One turn sends every row of this set to another row. A few are shown first. Where does it send the rows asked after them?
mubuv: [-19  26  36 -30 -14 -37   3 -44 -11  17  48  -7   8]
nipek: [ -5  -9  -3 -36 -28 -24  -3  11 -14 -56 -11  28  42]
daz: [ -5 -25 -36 -45  24   9 -23   6  21 -31 -28  14   4]
Sego: [ -1 -22   6 -24 -32  23 -36 -13  49  10 -49  15  30]
loza: [  6 -26  31   3   5 -31  47 -15   8 -10 -17 -24 -41]
novup: [  5  21  37  32 -20  11  56 -38  46 -13 -20  19  -8]
Pof: [  4  -8  -6  36 -56  34   5   0   5   6 -20 -26  40]
funu: [-19  30  33   9 -53  10  18 -38   7 -24  15  57   4]
dad: [  8  16  -4 -32  40  27 -42 -34  49  15  -6   0  29]
lini: [ 27 -16  68  -4 -27  -3 -46 -21  10  20 -13 -10  35]
mig: [ 30  29  24   0  58  29 -25 -25   5 -36  20  28  17]
patas: [ -1 -19  42   5   6  -2   2 -23 -25 -17  19  21 -56]
tugop: [-11  37  13 -17   6 -39  59 -40  30  -3  17 -19  15]
nuzol: [ 16  27  -9  25  18  34  -4 -21   5  23  23 -48  39]
Kideg: [  4 -12 -43  17  11  24  16  15 -24 -32   0 -31   7]

patas turns into mubuv
Kideg turns into nuzol
Now these:
daz turns into dad
nipek turns into mig
novup turns into loza

One turn sends every row of this set to another row. A few are shown first. Where does it send the rows asked after them?
megud: [ 61  -8 -68 -23   4 -35 -20  24 -15 -15 -12  19  26 -13  -1  55   0 -11
  57  22  25  14 -39  -7 -11 -32   8  -9   8 -35 -53  23]
Zapa: [-19  -4 -14  29   5 -22  66 -20 -29 -17   0 -11  -4 -43 -18   0   3 -10
  21  26 -12 -36  23  34  35  -8  14   4  21   6   0 -40]
dorud: [ 67 -24 -49 -14   6 -35 -15  26 -16  -8 -63  -7  19 -22  24  39  16 -42
  38  14  39  18  -9 -15   3 -21  17 -31  17 -36 -54   9]
zono: [-17  12 -26  14   6 -20  68 -12  -7 -16  16   8  22 -15 -16  33 -19   4
  -5  22 -16 -36  11  -1  43 -31  33  22  15 -20  -4 -37]
vovub: [-30  15  31  19 -10   4  42   1  17  -7  15 -43   8 -31  -3  32  32  31
 -62  15  33  -9 -16 -46  19  16 -31   8 -11  31  -9  35]
deful: [  7  -1  43  16 -12   9 -42  39   8   9   1  10 -11 -31  26 -10  24  11
  -2 -24  44   7  -2 -30   2  16  -8 -52 -79  11 -14  -2]
Gis: [ 22 -27 -12 -14 -20  -7   7  18 -14  -8 -19   0 -16   4 -49  21 -21 -30
  18  30  58  44  39  26 -72   0   1 -37 -24  47 -37   6]
kavu: [ -1 -15   5  -7 -35 -14  47   7  35  -2  22  -5 -25 -22  29  -1  13  -9
   7  27 -15 -32 -46  36   0  12  17 -60  50 -29  17  -2]
neru: [ -8  -4  -4 -16 -30 -11  43   1  44  -3  38  11 -16 -11  29  21   0   4
  -2  29 -24 -27 -59  23  -4   5  23 -43  43 -43  18  -1]
derav: [ 59   7 -11 -10 -33  -2  37  22   9 -13   0   8  -1  29 -24  22 -19  11
   0  -2  23  68  28  14 -45  12  21 -24  16  41 -68 -13]
para: [-48   5  29  20   3   2  33 -12  10  -5  11 -38   3 -33  -7  31  36  31
 -54  29  32  -5 -17 -38  19  29 -32   0 -14  29 -10  40]
Rol: [ 45  -5 -53 -18   9 -21 -28  -8 -31 -29 -28   9   0 -34  24  50   7 -18
  60  16   7  52 -39   5 -37 -10  -3  20  11 -27 -43   4]
Sugab: [-44   5  31  19  -4   5  37  -2   5 -10  17 -40   9 -35 -19  20  34  29
 -40  30  39 -15 -20 -26  13  20 -40  -2  -9  42 -10  49]
bamat: [ 19 -19 -32  -4   4 -29   6  -9   7  17  -4  24 -25  21 -41  46  -7  11
   2  36  22  56  32  10 -33  46  27 -57 -24  15 -58  -4]
suv: [ 22  23 -19 -18 -16  38 -21  20  -5  16 -22  27  33 -35 -47  37  43 -42
  11  19 -14  79 -12  15 -32 -23  -7  12  -9 -16  -7  55]
siza: [ 42   9 -12  -4 -17  20 -16  31   7  40 -58   7  19 -41 -31  34  63 -64
 -16  11  -1  64  19  -3  -2 -11   9 -24 -16 -27  -8  39]
favik: [-20   5  49   9   4  33 -41  11  -8 -12   2  23   4 -19  34 -21  19  33
  19 -16  22  49 -19  -8  -9  37 -11 -35 -43  20 -35   7]
vume: [ 82 -10 -49   1  -7 -42 -17   8 -24 -10 -40 -12 -23 -50  31  35  32 -28
  50  -2  13  30 -16   5 -13   0   1 -10   6 -22 -42 -13]
bol: [-41 -15 -16  15  20 -20  52 -20 -19 -10 -27  -9  11 -30 -11  27 -11 -33
  -9  39   8 -39  32   0  37 -25  28   5   1 -21   9 -35]
Bufa: [ 50  23 -20   8 -22  16 -12  13   0  36 -18  18  -2 -51 -41  24  74 -28
  13   7 -34  75   0  27  -8  16  -4 -13  -8 -12 -14  33]
vala: [-30 -19  18 -26 -32  12  31  -1  28 -22  -5 -13 -17 -27  49  16  -9 -45
 -10  29   2 -12 -44  19 -41 -18   9 -18  35 -34  43  -5]
finar: [ 53  25 -29 -10 -22  18  -4  43  17  37 -12  32  44 -18 -56  36  52 -25
   1  13 -15  53  -6   3  10 -19  13 -25   0 -26 -27  55]
nono: [-32   6  -7  10   2   2  63 -18 -28 -39  -7  -9  18 -32  -4  15 -22 -21
   7  22  -5 -17  15  17   8 -40  13  45  22   1   9 -38]
dibo: [ 36  -2 -21 -17 -21 -13   7  11  19   1 -13   9 -19  17 -18  68 -30 -15
 -32   9  37  60  36 -24 -63  -2  25  -7 -43  10 -32 -22]
lur: [-39 -31  10 -27 -20   1  25   3  32  -8 -12  -7 -10 -20  36  22  -9 -49
 -13  45  14 -28 -39  11 -26 -18  16 -43  26 -45  39   6]
ponil: [ -7   5  43   0   2  27 -30  40  16  -2  -7  28  38  10  31  -7   7  29
  -8 -17  41  26 -12 -41  20  11  12 -54 -39  -1 -45  16]
rav: [ -4  15  36  -3 -15  28 -40  46   4 -14  34  31  21 -11   8  -5  -4  31
  16 -18  41  13 -30 -24 -19 -11 -16 -22 -65  17 -20  19]
panor: [-35  12  37  16 -11  13  46   5  10 -16  11 -44  19 -27  -7  17  31  29
 -51  18  39  -7 -18 -34  16  13 -35   5   4  42 -16  44]

suv turns into finar
Zapa turns into nono
Now these:
megud turns into dorud
deful turns into favik
vovub turns into para
derav turns into dibo
neru turns into lur

One turn sends every row of this set to another row. A few are shown first. Where does it send the rows asked after them?
Pasoz: [-15  24 -64  17 -40  20   5 -51 -54  -6 -26 -33   3 -10  57  22  -6   8
 -39 -38  27  24  24 -16  55 -33  48]
Dafem: [-68  46 -18  54 -21 -13 -77 -21 -20  20 -63 -51  16 -31  15   3 -10 -34
   5 -39 -11  29  51  49   2   6  16]
pagab: [  8  38 -25  54   6   7  33 -97 -20 -27 -34 -33  24 -29  46   1 -10  15
  27 -24  17 -10  -6  18  24   2  24]
rikol: [  0  23  -2  11  -7  13  -5  -1   1  10   4 -24  54 -13  -9 -21 -47 -23
  -5 -18 -76  46  12 -16 -28   5 -35]
Tigo: [ 21  41 -23  53  -1 -10  38 -96  -7 -11 -52 -20  32  -5  25 -16 -31   2
  15 -23  19  14  -9  29  10 -13  26]
fatu: [ -3  56  -8   0  -3 -31  -5 -57 -23 -16  12   2 -12 -52  39 -27   7 -28
   0  -1  43  17  23 -38  33   0  33]
git: [ -2  51   5  29   4  -1  34 -77 -30 -27 -66 -28  42   3  24 -25  -6  12
  10 -31   4   7 -26  31   1 -25   4]
tav: [-39  21   8  25 -21  50 -51 -33   7   3   0  22  -6 -86  -5  18  -6 -17
  -4  36 -35 -10  23  -2 -25  22  30]
gapib: [-37  54 -14  33 -56  43 -24  19 -76   6 -49 -16 -23 -29   9  24  12  12
 -25  -5 -58  30  48  15 -10   1  -5]
bebag: [-13  -7  -1  34  -2  25 -54 -38 -37  19 -24 -37  74 -29 -20 -39  -6  -8
 -37   4 -44  29  11  -2   3  35  34]
rop: [  6  30 -18  -4 -22 -12   9 -34 -34  17   9 -34  36 -33 -43 -46   1  -3
 -42 -10 -54   5  36  39  22  47  19]
fek: [-17  21  15  13 -37  13 -17 -44  12  69 -43  20   1 -29  31   8  16  -7
 -56 -29  22 -34  41  44   3   3  26]
Ropev: [-28 -20 -10  -2 -49  21  22   2 -16  15 -63   6  41 -55  -6  41 -62  -1
  -4  -1  18 -30 -32  15  12 -19 -20]
vik: [-29  41  23  15 -47 -12  14  -4  43  29  -8  30 -13 -67  13  14 -21 -17
 -29 -42 -30  16 -27  24 -25 -29  -2]
guge: [ 10  51 -31  49 -35 -51 -22  -7  -9  36 -34  27  33 -57 -34   7  10  27
  12 -28 -25 -46   6   2   3  17  15]
rab: [-59  52 -32  26 -22 -16  20  35 -25  16 -32  -3  19 -63   7  63 -23  30
 -22  -8 -38  44  14 -17  11 -38 -36]
rivag: [-41  -2   0  37 -20  22 -20 -21 -33  36 -81  -4  51 -34 -15  -1  26  13
  32  -6 -22 -40   8  28  -8   8 -21]
mela: [-26  26  19  22 -43   5  34  12  32  27  -3  32 -19 -93 -12  29 -34 -18
 -26 -23 -24  -5   0  -4 -12 -18   5]
finab: [-25  33 -48  21 -41  46  -8 -41 -51 -11 -24 -45 -12 -17  65  31 -18  -2
 -50 -44   4  38   1 -13  44 -21  43]
tade: [-29  46   5 -16  -7 -18 -21 -47 -15 -11   9   3   3 -56  43 -27 -12 -39
  16  -2  41  -2  -2 -36  26  18  37]
kifop: [-13 -18 -16   6 -58  18  26   6 -32   7 -63 -13  28 -59 -18  23 -81   9
 -16  12  15 -18 -26  21   9 -13  -9]
seg: [-17  44 -58  29 -39  23  23 -38 -57   5 -12 -34  17  -5  69  -9  11   9
 -18 -44  14   9  18 -27  38 -12  53]
ravug: [ -2  62 -26  27 -30  -9   1 -62 -26 -24  17 -15  -8 -41  40 -28   4 -41
  16   4  45  33  10 -23   3   2  30]
fumid: [-19  39  17  -7  -7  33   7  -2 -42  18   7 -14  65   5 -29  18 -51  13
 -49  11 -45 -24  22  17  46   1   4]
liroz: [ 22  13   6   4 -38  -1 -14 -13 -83   2 -63  -9  36 -25  -6   6  -3 -12
 -49  45  28  16  41  22  11  18   4]
rog: [-27 -18  -7  18 -57  -3  38   7 -28   7 -44   9  62 -59 -36  27 -52  19
   3  13  -3 -12 -11  15   8 -23 -20]
siba: [-24  51  29  35 -27   4 -10 -19   8  24 -50 -12 -17 -27 -12  33 -67 -63
  -1 -16 -15 -33  39  36  49  -6 -24]
Betiz: [-36  45  33  16 -41  12  12   0  38   1  -1  23  -3 -79  15  31 -28 -17
 -40 -19 -27  15 -24  14 -26 -35   0]
lizu: [-15  30 -52  39 -31  17  15 -45 -64  20 -11 -56   9 -16  58  12 -23  16
 -35 -40  20  31  18 -19  60  -9  49]
guk: [-34  54  13  45  12 -16 -40 -57 -14   1 -44  -7  35 -61  50  53  11   5
 -51  26 -34  36  54  16  14 -10  14]
fuger: [-41  23 -21 -25  -7  14  -1  25 -34  24  -2 -20  30 -22   6  26 -76 -33
  28 -45 -31 -20  50   8  -5  23  -1]
kodi: [-65  50 -12   3   2 -27  13  24 -56  16 -25  -9  43 -71  23  56 -25  12
 -19   3 -44  39   1 -30  17 -27 -12]
tunop: [-30  32 -70  53 -23 -10 -35 -26  15 -15 -51 -64  51 -49 -22  -4  -8 -35
 -38   1 -35  30  44  35   9  -2  35]
Ziva: [-28  40 -38  49 -42  -8 -35 -51 -45  41  27  -6   5 -90 -38  70 -18   7
 -13   6 -21  -7  19  -8   6  -7  29]
pesa: [-39   0  -6  54 -32  29 -29   2  18   9 -18 -81  28 -52  11  23 -68 -28
   2 -49 -31  11  22  21  -5 -15 -17]
deto: [-53  54   3  -5 -20 -15  22  37 -61  10 -36  -4  30 -55  26  44 -23  16
 -24  -1 -40  33  -1 -29  19 -26 -39]
beni: [  1  64 -34  76 -75  -7   7 -22 -54  25 -60 -17   8 -40 -41  10 -31  15
 -29   4 -42  -3  34  -8 -21 -39  24]
Fera: [-34  50 -16  43 -16   1 -52  23  26  12 -15 -21  58 -15 -16  25   4 -54
 -43  -3 -20  35   6  -6  27 -34 -11]
navek: [-10  67 -12  15 -10 -38  -3 -39 -16 -10  29  -4   9 -45  39 -22  -4 -37
   9 -11  43  29  18 -19  17  12  61]
fole: [-49  37 -48  10 -10 -12  -1 -61 -19  61 -37 -35 -14 -49  -8  11 -28 -53
  -7 -26 -34 -14  77  27  36  21  16]
Vipep: [ 15  37  -1  42   0  -8  37 -92 -13 -35 -46 -25  32 -17  25 -18   1  14
  -1 -30  18  -2  -4  30  14 -34  29]
nuti: [-11  46  -9  -6   6  33 -24 -46 -42  37 -34   0 -27 -15  -8  -4 -53 -19
 -16 -22 -39  -2  55  36  -6  54  34]

rog turns into mela
liroz turns into fek
gapib turns into rivag
Now these:
Fera turns into fumid
lizu turns into Tigo
seg turns into pagab
tunop turns into rop
bebag turns into nuti
Pasoz turns into Vipep
tade turns into finab
Ropev turns into Betiz
vik turns into kodi
guge turns into Ziva
pesa turns into rikol

